In the rows, zero is written as 128.
The rows of D fall into 4 groups, which share some directions, and each row is roughly a mix of its group's hidden directions, except one row that fits no group.
D (129 x 13):
[[ 95 157 147 112  99 120 119  94 117 198 106 149 146]
 [163 139  86 108 144 140 150 156  96 106 111  87  81]
 [137 121  65 127 108 143 143 133 108 125 166 148  66]
 [131 128 152 171 116  80 127 122  95 141 125 155  65]
 [147 155  81 119 200  96 117 121 133 129 102 106 124]
 [169 117 163 169 143 121 138 124 129 176  73 136 148]
 [113  97  89 123 171 121 127 166 105 108  91  83 106]
 [119 184 165  78 143 137 139 133  92 160 138 137 157]
 [ 90  93 117 129  99 131 118  82 128 116 107  60 125]
 [170 158 121  75 133 151 109 142 145  69 140 123 148]
 [135 164 112 112 113  86 125 149 168 150  81 119  80]
 [ 49 108 125 100 156 161 117 113 142 123 107 104 117]
 [174 119 127 159  95  65 135 148 126 127 173 145 126]
 [156 122 186 107  88 153 168 107 129 122 170 139 115]
 [114 130 159 165 148 158 144 101 146  64 103 156 146]
 [156 102 133 110 149 101 125 122 142  49 126  90 117]
 [118 136 155  78  85 167 117 108 100 111  83 148 112]
 [131 132 197 129  92 159 182 116 149 124 123 111 119]
 [139 149 198 136 148 137 132 137  88 145  91 136 168]
 [110 112  85 156  88 134 116 145 113  88  78  96 110]
 [158 165  69 152 111  99  97 150 109  98 108 119 111]
 [165 151 122 160 168 140 125 183 138 167 164 123 146]
 [166 163 154  94 118 130 131 110 108 140  68  95 156]
 [110 113 173 101  75 140 134 150 155 178 111 102 131]
 [133  63 125 152 162 162 148 120 115 117 153  81 114]
 [ 48 132 149 138 129  89 149 132  94 136 134 100 121]
 [174 178 155 120 101 126 116 128 161 108 174 154 147]
 [158 129 132 175 142 114 142  92 114  67 136 170 140]
 [ 94 132 123 103 138 183 110 122  96  63 116 144 133]
 [112 135 149  86 142 161  61  97 116 107 110 102 117]
 [106 160 139  80 102 145  97  89 132 123 107  87 166]
 [110 110  93 136  94 130  82 119 106 152 162 183 146]
 [111 152 106  98 145 166  92 162  93  82 132 154 106]
 [177 129  98 139 156 139 129 107  74 127 145  88  91]
 [152 151 113 100 123 132 174 133  63 155 130 125  87]
 [117 197 121 159 140 134 179  99 109 132 119 119 159]
 [182 144 153 101 165 149 119 154 147  83 131 124 166]
 [121 148 124 139  61 169 111 173 120 143 153 159 136]
 [105  94 121 145 113 169 145 151 116 147  70  80 122]
 [114 107  54 140 115 132 115 115  81 135  95 123  99]
 [163 118  90  72  99 129 149 116 114 129 144 164  85]
 [ 78 101 150  91 149 135 127 119 129  88 168  86 148]
 [137 105 143 171 144 133 154 123 107 205 121 156 116]
 [ 84 117 110  81 110 158 129 131 138 138 108  66 154]
 [126 119  86 198 124 114 122 160 146 112 140 153  89]
 [129 145  89 130 188 121 107  98  96 111 126 162  88]
 [146  54 146 124 126 107 129 178 159 129 155 130 112]
 [155 156  75 118 134 147 151 119  80 167 118 126  88]
 [140 162 196 131 144 161 139 144  85 152 122 151 148]
 [ 88  53 118 141 122 109 108 138 108  90 108 112 123]
 [163 112 121 146 137 116 168 145 104 172 133 182  89]
 [103 106 152 116 120 170 149 105 147 163 106  81 173]
 [ 98 120 105 151 135 106 121 166 154  90 178 170 106]
 [154  97 100  99 110 108 109 152 162 129 175 179 124]
 [150 161 153  61 115 124 138 110 102 123  89  97 151]
 [154 128 172 100 151 150 137 162 136 135 139 145 197]
 [130 148 142 171 164 135 113 182 148  96 150 171 110]
 [145 151 131 117 183 105 153  73 125 179 126 138 122]
 [110 149  94 166 128 135 192 125 142 125 169 103  97]
 [113 150 157 124 124 147  79  99  78 134  79 124  98]
 [134 136  98  74 134 122  76  99 160  98 154 142 152]
 [ 91 113 154 182 147 152 100 111 145 153 121  92 167]
 [104 148  86 168  97 144 103 119 136 176 145 168 104]
 [151 167 116 134 188 169 106 138  97 122 125 167 112]
 [173 171  81 139 136 108 118 162 113  78 138 143 125]
 [ 94 142 111 152 125 125 118  85 106 117  73  77 105]
 [ 88 139 134  71 118 185 103 155 118 137 101 116 115]
 [168 127 127 123 139 144  89 141 185  75 131 142 160]
 [158 185 129 102 167 133 114 146 160 152 165 148 155]
 [122 123 153 157 130 170 186 171 117 152 153 113  97]
 [131 157 144 114 133  91  66  82 107 110 130 158 102]
 [121 124 102  77 101 125 131 118 127 179 107  68 138]
 [123  82 113 111 121 150 156  90  90 139 130  73  97]
 [102  97 110 161 135 118 158 123 147 111 106  54 114]
 [128 154  90 104 126  99  88  84 145 100 169 152 106]
 [126 128  96  88  95 125 131 153 137 165 127  61 153]
 [ 86  61 159 170 150 117 138 109 138 153 130 113 138]
 [135 104 168 146 150 117 168 120  93 194 107 134 128]
 [112  95 117 104 134 191 141 159 158 123 156  83 118]
 [126 105  73 135 151  99  97 147 112  81  97  97 116]
 [139  82 143 160 134  82 162 154 141 131  91 109 167]
 [105 137 114  86  82 107 130  99 123 172 131 180 110]
 [147 122 102 159 108  52 138 124 139  84 149 139 118]
 [129 129 183 125 127 175 118 154  82 159  86 133 131]
 [179 125 139  68 121 117 139 122 142 137 124 190 132]
 [143 124 146 126  74 165 164 169 105 102 128 103  92]
 [154 204  99 131 147 126 106 173 140 150 133 137 140]
 [118 150  86 136 134  93 134  84 147 105  94 102 179]
 [129 131  71 119  88 160  93  81 135 128 140 161 142]
 [165 143  88  94 107 122 135  75  86 119  99 110 145]
 [205 124 122  71 121 144 134 117 132  99 106 124 128]
 [140 118  88 136  95  69 149 133 152 113 143  81 154]
 [169 129 137  92 117 161 129  88 110 143  85  79 145]
 [116  92 143 166  98  75 149 141 171 115 161 115 141]
 [193 143 122 165 100  95 155 144 142 117 143 121 167]
 [139 100 199 127 141 162 136 177 107 151 117 123 136]
 [ 93 125  83  86 158 170 115 111  99 122 123  90 147]
 [180 131 100 156 112  84 155 129 143 141 148  92 169]
 [157 188 139 130 140 112 125  95 146 172 154 167 147]
 [118 152 150 138 172 136 170 116 149 102 159  76 158]
 [129 169 128 155 126 105 142 108 113 129 180 162  70]
 [106 145  89 100 185 173  99 122  91 117 123 131 116]
 [ 94 156 110 141 133 126 128 160 122 148 186 186 109]
 [141 156 109 159 152  91 130 182 183 146 132 112 113]
 [102 109 114 109 118 147  74 107 124 114 126 101  61]
 [135 108 144  80 137 116  52 112 141 104 148 139 110]
 [139 159  96 129 159 103  80 163 120 155 162 164 150]
 [122 110  94 177 124  87 189 135 151 126 117  99 139]
 [118 168 146 143 167 103 109 120 189 133 110 127 172]
 [136  84 133 109  94 159 163 106 112  84 118  96  91]
 [110 111  97 150 132 114 144 137  62 170 100 125  91]
 [149 181 102  98 182 149 137 105 160 159 119 120 137]
 [168 144 122 159 141  84 117 133 110 111 152 184  89]
 [154 112 136 156  89  80 156 146 166 151 150  97 157]
 [111 177 173 154 129 140 160 138 164 165  93 117 142]
 [154 119 104 125 130  62 134 125 166 112 165 164 157]
 [103 117 124 132 190 106 141  97 149 132  73  93 132]
 [147 157 137 174  71 104 139 158  98 110 107 116  98]
 [127 156  79 129 150 141 149  84 112 178  88 123 109]
 [153 129 121  92 113 179 168 121  91 161 156 135  92]
 [122 146  99 129 182 146 111  92  93  85 115 163 105]
 [111 179 150 114 152 131  87  70 105 103 112 110 129]
 [123 116 115 154 128 166  97 106 142  99 115  53 145]
 [113 143 128 121 135 149  93 201 167 106 138 122 163]
 [113 137 131 152 166  79  97 110 174 103  97 117 162]
 [139 160 129 141 128 145  72 137 185 110 126 154 171]
 [ 92 106 114 125 167 135 104 102  86  90 155 166 100]
 [162 159 135 153 148 114 108 174 159  71 111 131 151]
 [136 147  72 102 114  65 116 140 133 140 120 107  88]]
In each list below, three rows fit none of the groups, and each other row fits one group, some only roughly. Which are they? Name them in the order they come.
  K648: [155 138  64 130  75 126 118 114 133 112 104 129  83]
  K344: [140  89 167 107 165  95 104 133 164  93 160 103 142]
  K723: [111 158 175 152 113 131 107 117 155  80 101 177 126]
  K422: [105  69 130 158 148 139 160 116  98 136 141  76 104]
  K517: [140 127 106 117 102 166 139 144 144  67  98  79 109]
  K851: [166 187 119 162 138 161 139 129 158 169 105 129 147]
  K141: [119 199 161 125 152 149 121  91  98 118 157 133 108]
  K388: [134  99 127 121 154  47 146 114 133 150  89 138 139]
  K308: [145 164  78 110 190 141 138 138 121 172 115 120 116]
  K473: [111 163  96 127 192 115 122 129 149 162  85 110 147]
  K723, K851, K388
  K138: [145 155 133 116 175 178 130 160 107 128 186 145 125]
  K894: [143 151  98 165 116  81 121 137  70 156 115 143  98]
  K17: [106 152  88 117 103 175 117 111 100 142  68 117 142]
  K99: [137 149  84 115 110 155 155 150 149 149 186 171 129]
  K101: [167 182 134 126 152 192 116 152 113 132 107 141 145]
  K817: [ 87 123  91 126 152 131 120 106 100  52 137 137 122]
  K8: [127 130 182 150  92 144 133 157 144  71 124 168 133]
  K125: [125 158 126 112 114 132 125  74 100 115 100  67 164]
  K515: [153 100 143 123 115 144 136 198 151 141 139 184 122]
  K562: [170 127  92 147 113 157 148 165 117 158 178 146  98]
  K125, K515, K562
  K347: [104 120 177 112 130 133 173 147 173 180 142 132 146]
  K998: [121 177 116 111 121 194 133 133 174 157 134 141 149]
  K6: [166 161 109 180 178 121 143 111 142  91 115 149 141]
  K462: [199 145 105  94 123 126 158 148 106 119 121 161  97]
  K580: [110  99 136 100  73 138 161 179 148 125 117  91 111]
  K122: [118 110 144  98  99 105 145  64 126 159  82 121 105]
  K944: [175 105  98  87 107 149 126  86 117  89 154 124 103]
  K169: [137  91 119  81 134 122  80 130 167 110 115 117 181]
  K120: [136 120 182 166 122  98 164 116 108 121 121 147 185]
  K781: [138 128 118 118 101 125 157 104 103 198 122 174  99]
  K347, K580, K120
  K587: [135  45 156 132 115 151 141 134 124 106 161 133 102]
  K38: [100 146 166 124 117 166  96 141  88 164  96 163 106]
  K111: [ 97 139 108 154 111 177 157 131 106 150 117  94  72]
  K915: [ 74  91 153 140 158 129 160 124  91 147 157  92 119]
  K652: [117 125 133 147 144  71  99  77 129  93  95  94 120]
  K534: [ 91 111 142 134 184 120 133 159 112 192 128 144 144]
  K572: [152 178 137 138 176  78 119 125 128 168 144 156 142]
  K622: [131 170 195 159 138 130 143 121  79 148 124 147 112]
  K544: [ 87 137 137 105  94 195 113  94 136 150 108 154 134]
  K557: [ 93  74 109 158 106  98 104 114  77 144 111 143 124]
  K118: [126  82 168 114 165 104 164 142 125 149 157 176 125]
  K446: [136 106 161 167 121  73 121 128  96 139  69 133 124]
  K777: [134 132 181 138 181 116 131 165 143  94 127 119 175]
  K783: [136 136 129  80 193 144 133 161 126 170 162 135 136]
  K587, K38, K544
  K984: [140  95 112 122 116 110 113  84 154  68 178 130 130]
  K278: [ 77  88 108 160 169 104 116 136 108 143 161 102 106]
  K778: [122 133 109 102 138 166 116 135 145  60 173  94 137]
  K895: [138  75 109  89 110 129 151  90 117 100 115  78 108]
  K415: [100 135 131 122 137 148 133 152 183 179  95  81 135]
  K490: [148 120 141 103 104 122 116 137 142  73 202 122 119]
  K91: [104  63 142 146 102 105 110  85 134  86 121 139 146]
  K387: [121 171 147 178 142  75 146  89 100 121 107 123 118]
  K494: [163 114 156  95 138 183 124  93 121 176 129 135 157]
  K621: [115 138 139  99  92 210 148 129 162 138 131 127 135]
  K309: [122 150  80  94 134 154 126 110 169 104 188 121 135]
  K259: [142 167  87 102 107 121 104 105 123 137 110 182 173]
  K666: [138 155 147 161 160  61 147  88 129 104 136 129 152]
  K751: [111 158 113 153  93 123  78 113 160 106  83  95 147]
  K984, K278, K490
  K320: [138 133 172 122 192 158 139 147 115 140 168 121 165]
  K330: [166 126 140 148 172  81 108 121 166  98  84 137 132]
  K374: [173 128 123 164 145 111 120 145  93 120 188 171 129]
  K355: [128 174  80 106 109 128  92  86 113 125 109 173 134]
  K994: [ 77 160 138  97  95 102  85 109 159 126 122 151 156]
  K391: [126 120 133 116  60  63 125 150 137 122 147 137 102]
  K647: [173 108  96  91 135 153 153 137 114 100 178 137  93]
  K362: [140  85 136 118 139 160 118 156 129 160 173 175 167]
  K458: [181 128 142 133 138 136 115 123  79 174 166 166 119]
  K175: [132 146 103 110 142 174 137  85 103 101  93  98 171]
  K106: [118 103 163 126 127 148  92 123  98 129  53 101 133]
  K986: [ 86  90 129 124 103  98 116 157 129  81 167 149  95]
  K219: [126 107 127 122  95 140 183 182 150 165 160 131 147]
  K330, K362, K219
  K581: [149 124 107 153 176 124 148  52 123 149 118 118 141]
  K950: [146 149  85  92  98 150 110 134 131 147 144 193 148]
  K342: [ 89 125  89 134 138 101 127 105 138  48 119 132 120]
  K237: [132 109 186 108 169 140 116 137 135 105 122  81 173]
  K68: [158 148 126 121 187 123 108 111  84 102 143 178 121]
  K845: [113 100 146 150 126 110 137  67 159 157 105 115 179]
  K675: [121 185 144  79 121 113 101 138 152  93 119 122 173]
  K287: [157 138 149 144  70  90 144 179 167 134 134 119 133]
  K499: [168 139 191 130 109  92 141  95 124 115 165 153 121]
  K715: [ 99 154 152  70 146 163 101 127 115 112  77 139 137]
  K887: [146 159 155 170 130  61 134 121  96 159 130 150 116]
  K991: [113 104 118 176 186 126 135  82 123 104 162 150 132]
  K68, K845, K715
  K371: [134 124  97 138  96  85 113 178 131  79 170 130 120]
  K75: [ 96  92 108 112 121 116 147  57 121 133 114  88 152]
  K37: [ 71  99  98  89 130 130 108 141 110 158 159  86 121]
  K4: [146 145 104  93 121 170 127 108 113 175 174 169 128]
  K39: [124  65 114 126  97 134 161 182 147 126 135 128 166]
  K71: [ 87 126 109  86 102 170 132 163  80 117 113 128 100]
  K421: [157 136 143 102 149 121  68 118 127 171 159 161  96]
  K839: [105  85  91 134 126  59 142 107 136 131 155  99 120]
  K736: [134 124  96  82  99 179  96 148 126 152 140 173 115]
  K813: [114 100 137 122 160  87 108 102 158  80 140  76 123]
  K88: [179 130 127 137  94 102 119 112 155 112  57 119 133]
  K167: [117  90 150 106 153 163  98 119 164 111 180 137 162]
  K39, K71, K421
  K823: [110  87 143 150 174 106 146 170 147  87 166 134 129]
  K940: [130 180  90 136 120 136 162 127 102 189  99 123 140]
  K988: [175 154 151 169 143 162 128 165 125  91 138 165 146]
  K642: [121 131 175 130 125 159 147  79 148 151  64 132 136]
  K866: [120 135 114 137 114 132 105  66 186 101 108 134 166]
  K930: [124 146  80 123 155 110 124 135 166  70 155 116  90]
  K209: [121 143 128 182  93 118 109 151 145  83  86 166 134]
  K765: [150 155 104 143 118 110 114 206 139 105 167 121 132]
  K790: [120 175  92 172 100 126 171 112  96 145 105 139 104]
  K479: [149 173 107 121 133 138 166 134 148 132 184 169 163]
  K940, K930, K209
  K323: [ 92 153  94 109 122 140 108 185 140  72 113 112 128]
  K569: [135 136  93 134 160  83 127  67 113 118 107 149  89]
  K474: [136 132 134 152 100  82 119 196 153  99 156 136 107]
  K868: [115 121 107 154 158 147 156 145 159  97 198 110 141]
  K272: [126 128 145 164 143  49 118  91 129 106 107 116 110]
  K431: [184 151 124 121 112 124  96 127 171  94  80 139 150]
  K250: [168  45 133 114 138 131 167 118 134 126 122 127 106]
  K570: [116 103 149 106 124  96 137 120 157 159 149 205 131]
  K423: [167 173 119 115  89 106 119 125 122 150  68 159 124]
  K699: [139 143 141 101 112 151 134 126 134 206  86  96 132]
  K680: [ 74 142 165 131 169 126 111 151 142 103 152 105 173]
  K566: [180 152 155 106 108 143 143 173 128  91 172 123 113]
  K911: [104 124 188 141 160 108 160 115 102  96  96  93 123]
  K321: [100 137 176 100 168 191 145 138 138 129 106 106 128]
  K868, K911, K321
  K589: [159 113 206 121 161 101 108 151 127 122 144 148 144]
  K914: [168 118 112 106 181  75 115 142 117  89 154 120 121]
  K522: [113 136 103 126  86 132 122  81 104 187  95 108 104]
  K639: [128 103  64  91 174 144 113 138  91 147 144 131 114]
  K390: [155 208 132 118 118 139 106 137 124 117  90 106 158]
  K746: [ 88  67 182 119 165 118 141 132 145 118 130 113 145]
  K977: [166 138  92  94 176 136 118 113 151  79 119 118 162]
  K725: [127  91 126  79  95 125 122  72 148 167 122 160 132]
  K284: [ 63  70 122 134 127 161 137 118 112 166 114 135 126]
  K350: [135 141 164 153 154 147  88 164 116 109  98 110 184]
  K365: [124 133 123 152 150  97 131 119 169 121  90  53 120]
  K752: [126 113 168 133 158 168 146  83 131 188 110 114 142]
  K955: [ 80 106 145 148 164 158 152 102 175 116  97 107 143]
  K160: [125 105 132 140 140  95 133  72 149  87  78  94 116]
  K977, K350, K365
  K94: [140 151 109  97 127 153 104 136 114 101 117 133  47]
  K667: [171 163 126 146 156  53 113 105 139 114 122 132 129]
  K591: [174 187  80 128 102 137 108 148 106 142 146 146 120]
  K912: [150  79 144 110 175 142 143 152 141  76 164 118 136]
  K107: [131 115 112 188 165  99 146 109 145  80 158 134 152]
  K560: [147 153 150  90 165 112 105 115 163 148 162 176 153]
  K352: [ 76 151 160  87 115 107  97 114 157 119 128 138 175]
  K396: [164 142 147 116 129 195 125 115  76 132 120 151 159]
  K843: [114 131 144 173 154  79 159 104 139 104 119  73 135]
  K523: [190 111  80 163 133 137 141 149 137  95 111 124  95]
  K19: [ 91 154  96  97  74 115 122 102 113 105 100  94 107]
  K436: [129  69 157  91 151 135 144 109 143  76 139  98 122]
  K45: [ 83 105 144 161  72 156 142 113 142 117  83 114 132]
  K360: [ 99  95 117  67 107 112 129 107 138  73 145 102 119]
  K946: [ 75  69 112 169 165 115 127 126 121 107 154 124 135]
  K94, K560, K946
  K198: [130  99  55 114  96 144 145 156 168 138 148 140 130]
  K289: [131 151 120 107 102 198 134 152 102 163 144 168 124]
  K202: [125 158 122  89  99 120  74 139 143  69 132 159 128]
  K584: [149 103 117 210 145 137 128 135 126 127  99  86 117]
  K847: [105  73 115 130 111 145 108 140 116 131  84  83  83]
  K571: [142 150  97 151  93 122 173 148 116 158 152 186 117]
  K714: [ 85 150 121  84 165 154 111 111 137 108 124 110 185]
  K252: [123 111 131 150 169 133 154  60 140 168 108 106 150]
  K510: [194 168 143 151 152 166 132 124 105 136 115 154 155]
  K738: [116 123  49 138 106  86 131  98 147 111 110 117 138]
  K53: [132 153 111 171  98  75 137 146 121 119 167 165  97]
  K202, K714, K53
